One turn or mirror swaps these rows in pairs. Which row does each one swap with?
The rows were stretched afterwards, more along some directions than others.
mugob: |  -6 |  34 | -54 | -18 |   7 | -11 | -13 |  15 |  -9 | -15 |  13 |  -2 |  39 |  46 |  -3 |   9 |  -5 |  15 |  15 |   4 |  37 |  26 |   6 |
gov: | -18 |  30 | -47 |  -7 |  12 | -12 |  -1 |   9 | -16 | -13 |  11 | -15 |  52 |  30 |   6 |   5 |   4 |   3 |  -4 |  21 |  31 |  11 | -15 |
femo: |  29 |  11 |   1 |   6 |  -5 | -33 | -29 |  -5 |   6 |  54 | -15 |  25 |  22 |  36 |  24 | -22 |   9 |  -6 |  -1 | -18 |  12 | -10 |   1 |
panu: |  30 |   7 | -10 |  27 |  -5 | -36 | -51 | -13 |   5 |  22 | -20 |   5 |  17 |   5 | -12 |   4 |  23 |  -9 |  19 | -53 | -23 |   3 |  17 |
Sunuv: |  14 |  14 |   2 |  10 | -18 | -33 | -20 |  -8 |  30 |  28 |  17 |  13 |  24 |  48 |  19 |  -1 |  13 | -12 |  -2 | -14 |   7 |   0 |   3 |
Dabi: | -14 |   2 |  39 | -17 |  -4 |  27 | -16 | -39 | -17 |  14 |  24 |   5 | -39 | -14 | -11 | -18 |  16 |   8 |   6 |  20 | -34 | -28 |  15 |
sufik: |  30 |  -7 |  17 |  -9 |  16 |  26 |   3 |  -5 | -19 |  -8 |   2 |  35 |   7 |  31 | -21 |  -5 |  -7 |   2 | -21 |   4 |   2 |  -1 | -29 |
rokof: |  52 | -10 | -21 |   6 |  -2 |  19 | -11 |  10 |  25 |  10 | -22 |   9 |  -8 |  -9 |  10 |  40 |   4 |  28 |   2 | -23 |  26 |   1 |  15 |
Dem: |  19 | -14 |  28 | -10 |  11 |  21 |   3 |  -3 | -13 |  -1 |  -3 |  41 |   3 |  45 |  -7 |  14 | -10 |   4 | -32 |  -4 | -22 | -11 | -21 |
Mig: |  40 |  22 |  -2 |   8 |   2 | -29 | -17 | -18 |  23 |  36 |   3 |  10 |  28 |   9 |  27 | -35 |   5 | -20 |  -2 |  -3 | -16 | -14 |  -3 |
vep: |  60 | -19 | -10 |  17 |   0 |  27 | -12 |  19 |  34 |  11 | -35 |  10 |  15 |  -2 |  -5 |  28 |  -1 |   6 |   0 |   4 |  32 |   0 |   5 |
ropog: | -25 |  23 |  42 | -15 |  25 |   4 | -27 | -28 | -43 |  13 |  26 |   9 | -15 |   2 |   0 | -20 |  17 |  -2 |  -3 |  11 | -18 | -18 |  12 |
zesu: |  47 | -21 | -31 |   4 | -11 |  40 |  -4 |  16 |  31 |  10 | -30 |   1 |   1 |   5 |   3 |  38 |   5 |  25 |   2 |  -7 |  27 |   0 |   5 |
lop: |  24 |  -2 |   9 | -13 |  12 |  31 |   2 |   2 | -17 | -21 | -15 |  41 |   9 |  34 | -15 |  22 | -12 |   4 | -16 |  10 |  -6 |  -6 | -22 |
dibo: |  41 |   9 | -10 |  -3 |   1 | -19 |  11 |   3 |  16 |  22 | -18 |  23 |  22 |  21 |  30 | -14 | -16 | -12 |  -1 |  -9 |  13 |  -6 | -10 |
fuvab: | -12 |  30 | -40 | -19 |   0 | -13 | -20 |   7 |  -5 | -15 |  17 | -10 |  25 |  32 |  -3 |   3 |   3 |   5 |  20 |  15 |  19 |  16 |  30 |
bas: |  12 |  -2 |  12 |   3 |  12 |  18 |   5 |   0 | -30 |   1 | -12 |  34 |  21 |  38 | -16 |   1 |  -8 |   5 | -16 |   3 |  -2 |   4 | -34 |
gokib: | -10 |  -6 |  40 | -11 |  13 |   3 | -22 | -35 | -22 |  25 |  29 |  -2 | -32 | -17 |  -4 | -19 |   9 |   0 | -13 |   8 | -28 | -28 |   4 |
mevu: |  24 | -15 |  12 |   5 |   5 |  31 |  12 |  -7 | -24 |   3 | -20 |  20 |  18 |  16 | -23 | -15 |  -6 |   3 | -15 |   3 |  -3 | -15 | -27 |
dibi: | -36 |   3 |  34 |  -8 |  18 |   8 | -36 | -25 | -35 |  11 |  24 |   5 | -23 |  12 | -16 |  -5 |  20 |   5 |  -8 |  14 | -15 | -20 |  23 |
Sibom: |  13 |  13 | -15 |  17 |  -9 | -40 | -51 | -20 |   8 |  20 |   2 |  -4 |  12 |   5 | -11 |   7 |  15 |  -8 |  25 | -47 | -23 |  13 |  16 |
modo: | -21 |  28 | -45 |  -9 |  -8 | -30 |  -7 |  18 |  -6 | -10 |  15 | -15 |  22 |  25 |  -8 |  -8 |   1 |   3 |  29 | -12 |  38 |  17 |  20 |
laler: |  23 |  15 | -30 |  15 |  -3 | -42 | -45 | -16 |  13 |  20 |   0 |  -6 |  14 | -13 |  -2 |   7 |   9 |  -9 |  26 | -36 | -25 |  -2 |   8 |
Sapaz: |  66 | -13 | -16 |  -3 |   3 |  29 |  -9 |   7 |  29 |   8 | -20 |  21 |  -5 |   3 |   7 |  36 | -10 |  27 |  -5 | -21 |  39 |  17 |   2 |
bika: |  36 |  14 |   0 |  14 |  -8 | -16 |   6 |  -1 |  19 |  14 | -11 |  16 |  29 |  38 |  23 |  -4 |  -2 | -17 | -10 |  -3 |  17 |  -4 |  -8 |
nenud: | -13 |  23 | -40 |  -8 | -13 | -17 | -11 |  12 |  15 | -21 |  31 |  -8 |  26 |  26 |  -7 |   0 |  -4 |   6 |  24 |  13 |  41 |  26 |  20 |
gere: | -11 |  10 |  59 | -13 |   4 |   8 | -30 | -28 |  -6 |  25 |  11 |  24 | -30 |   0 |  10 |   6 |  15 |  -1 | -10 |  25 | -41 | -36 |  15 |
Mufez: | -11 |  14 |  27 | -16 |  20 |  17 | -34 | -33 | -44 |  10 |  22 |  15 |  -5 |  -1 |  -4 |   0 |  14 |  -4 |  -2 |  23 | -38 | -27 |  13 |
lotot: |  36 |  30 |   1 |  -1 |  -3 | -22 |  -5 | -21 |   9 |  35 | -10 |  23 |  26 |  26 |  33 | -23 |  -6 | -10 |   0 | -17 |   8 |  -3 | -10 |
zopiz: |  52 |  -9 | -30 |   4 |   0 |  21 |  -8 |  21 |  28 |  13 | -18 |  17 |   9 |   7 |  11 |  37 |  -7 |  24 |  -7 | -16 |  34 |   7 |  -2 |
pofe: |  59 | -13 | -26 |   1 |  -6 |  17 |  -4 |  20 |  40 |  19 | -32 |  19 |   2 |   1 |   5 |  30 | -11 |  22 |   6 | -15 |  37 |  13 |   8 |
gusop: | -19 |  -4 |  36 | -15 |  10 |  15 | -13 | -22 | -26 |  10 |  14 |  -2 | -35 | -11 |   4 |  12 |  12 |  14 |  -1 |  19 | -31 | -24 |  18 |
Meb: |  23 | -13 |  21 |  11 |  19 |  19 |   0 |   1 | -29 |  -2 | -23 |  27 |  26 |  25 | -12 |  -1 |   0 |  -9 | -31 |   5 | -16 | -10 | -32 |
ratuv: |  -8 |   6 | -37 |   1 | -17 | -17 |   0 |   4 |  18 | -27 |  25 | -28 |  15 |  15 |  -9 |  16 |   1 |  10 |  12 |   7 |  51 |  27 |   3 |
zunaf: |  24 |  -5 |  20 |  -5 |  11 |  30 |  -1 | -16 | -21 | -16 |  10 |  22 |   9 |  32 | -18 | -12 |   0 |  -5 | -16 |  -6 |   0 |  -3 | -26 |
Zezif: |  19 | -13 |  41 |   9 |   0 |  54 |  16 | -20 | -17 | -10 | -18 |  15 |   5 |  14 | -15 |  -1 |  -1 |  -9 | -27 |  19 |  -5 | -15 | -32 |
Tor: | -11 |   3 |  39 |  -7 |   6 |   7 | -13 | -39 | -20 |  24 |  19 |  -3 | -16 | -21 |  -2 | -10 |  14 |   4 |  -8 |  16 | -31 | -28 |   7 |
med: |   3 |  10 |  -5 |  25 |  -3 | -42 | -55 | -16 |  -3 |  21 |   0 |  -4 |  10 |  -3 |  -8 |  -1 |  20 | -13 |  17 | -44 | -27 |  -5 |  11 |
vedi: | -33 |   0 |  36 | -14 |  -3 |  11 | -24 | -28 | -14 |  24 |  32 |   4 | -19 |   3 |   1 |   6 |  22 |  13 | -13 |  17 | -39 | -19 |   8 |
magu: |  20 |   1 |  29 |   5 |  14 |  27 |   6 | -12 | -29 |   3 | -18 |  36 |  14 |  15 | -21 | -22 |  -1 | -10 | -22 |  11 |  -3 |  -6 | -26 |
Vur: | -31 |  16 |  39 | -19 |  25 |   5 | -20 | -13 | -31 |   6 |  21 |  10 | -15 |  11 |  -2 |   3 |   2 |   9 | -17 |  26 | -30 | -18 |   7 |
Rimi: |  21 |  18 | -25 |  26 |   7 | -45 | -54 | -15 |  -6 |  20 |  -8 |   1 |  31 |   4 |  -6 |  12 |  22 | -19 |  24 | -32 | -23 |   5 |  11 |
Tevop: |  29 | -15 |  30 |  10 |  15 |  36 |  -5 | -21 | -18 |   0 | -12 |  24 |  10 |  37 | -21 | -11 |   2 |  -7 | -39 |   0 |   0 | -13 | -36 |
Mifiv: |  14 |   6 |  -3 |   2 | -18 | -26 | -20 |  -8 |  21 |  29 |  13 |  14 |  18 |  51 |  11 |  -8 |  10 |  -7 |  18 |  -1 |  10 |   0 |  10 |
Luma: | -27 |   5 |  33 | -14 |  11 |  11 | -19 | -31 | -35 |  20 |  20 |   2 | -25 |  -5 |  -4 |   7 |  19 |  11 |  -2 |  10 | -24 | -21 |  13 |
zovun: |  -7 |  21 | -54 | -15 |   4 |  -9 |  17 |  23 |  -8 | -24 |  -4 |  -5 |  21 |  19 |  -9 |   1 | -15 |  15 |  33 |   1 |  40 |  30 |  24 |
duv: | -32 |   8 |  48 | -16 |   8 |   4 | -21 | -29 | -27 |  21 |  24 |   5 | -32 |  -3 |  -7 | -16 |  19 |   4 |  -5 |  10 | -33 | -25 |  13 |
gelu: |  27 | -17 |  17 |  10 |   5 |  32 |  -7 | -10 | -16 |   0 |  -5 |  20 |  23 |  30 | -28 |  -9 |   6 |  -6 | -25 |   4 |  -7 |  -9 | -37 |
nakam: |  32 |  10 | -33 |   6 |   6 | -18 | -37 | -27 |  -9 |  13 | -12 | -10 |  14 | -20 |   3 |  26 |  10 |  -7 |  22 | -35 | -39 | -20 |   5 |
Pok: |  20 | -18 |  21 |   0 |  17 |  27 |  10 |  -4 | -24 |  -5 | -12 |  15 |   2 |  14 | -29 | -18 | -15 |   0 | -23 |   2 |  15 |   3 | -29 |
pebe: |  62 |  20 |  -9 |  -5 |  -7 | -22 | -15 | -15 |  38 |  22 |  17 |  12 |  21 |  26 |  21 | -14 |  -4 |  -9 |   2 | -12 |  27 |   9 |  -5 |
Magos: |  -5 |  31 | -34 | -18 |   8 | -25 | -12 |   4 |   6 | -16 |  24 | -16 |  17 |   1 |   2 | -12 | -12 |  -1 |  29 |  25 |  25 |  18 |  17 |

magu is swapped with Dabi
mugob is swapped with Sunuv
dibi is swapped with Tevop
dibo is swapped with Magos
vep is swapped with nakam
pofe is swapped with laler
ratuv is swapped with femo
Sibom is swapped with zopiz

